Here are some points, each followed by its number:
(0.039 0.591 1.705 1.723 -0.498 -0.795 -0.459 -1.198) 0
(-0.031 0.110 -0.230 0.373 0.236 -0.530 -0.605 0.048) 1
(-0.180 -0.277 0.217 0.077 0.365 -0.613 -0.150 0.154) 2
(1.771 1.970 1.281 -0.143 -1.741 -2.311 -0.669 0.186) 3
(0.152 -0.333 -0.516 0.388 0.606 0.020 -0.388 0.035) 4
(-0.940 -1.031 -1.272 -0.716 -0.245 0.765 -0.323 -0.032) 5
(-1.079 -1.280 -0.704 0.183 1.164 1.467 0.685 -0.180) 6
(1.942 1.924 0.746 -0.526 -2.196 -2.183 -0.484 0.219) 7
(-1.298 -1.106 0.099 0.575 1.314 0.800 0.402 0.221) 8
(0.046 -0.159 -0.080 0.175 0.160 -0.422 -0.291 0.422) 9
(-0.294 -0.378 -0.751 -0.292 0.081 0.836 1.014 0.023) 10
(0.264 -0.026 -0.235 0.109 -0.051 -0.176 -0.486 0.193) 11
Which point above is nearest to each new point, looking only along the 3 directions in which the numbered points spread most? Its number follows each.
(-0.657 -0.450 -1.098 -0.677 0.060 0.728 1.044 -0.179) 10
(-1.120 -1.073 -0.721 0.272 0.782 1.434 0.751 0.183) 6
(-0.585 -0.510 -0.075 0.042 0.218 0.399 0.424 -0.130) 10
(-0.832 -1.186 -0.664 0.559 0.590 1.845 0.305 0.181) 6
(-1.131 -1.104 -0.605 -0.163 0.715 1.145 0.670 -0.447) 6
(-0.444 -0.482 -0.240 0.474 -0.105 0.860 0.173 0.103) 10
(-1.086 -0.832 -0.226 0.859 2.444 1.598 -0.203 -0.479) 8
(-1.164 -1.085 -0.101 1.075 2.110 1.611 -0.685 -0.863) 8
(-1.036 -0.703 -0.029 0.430 1.225 0.913 0.286 -0.266) 8
(-1.071 -0.894 -0.655 0.120 1.068 1.480 0.828 0.424) 6
(0.083 0.739 1.862 0.946 -0.345 -0.549 -0.402 -0.815) 0
(-0.960 -1.206 -1.117 -0.472 0.887 0.363 0.002 0.397) 5
(-1.224 -1.329 -0.621 0.346 1.534 1.754 0.340 0.192) 6
(-0.722 -0.721 0.454 1.226 2.187 0.676 -0.447 -0.829) 8
(-1.056 -0.891 -0.343 0.129 0.926 0.834 1.304 -0.051) 6
(1.109 1.697 1.451 0.306 -1.671 -1.116 -0.377 -0.339) 3
(-0.722 -0.605 -0.294 0.242 0.053 0.533 0.240 0.006) 10
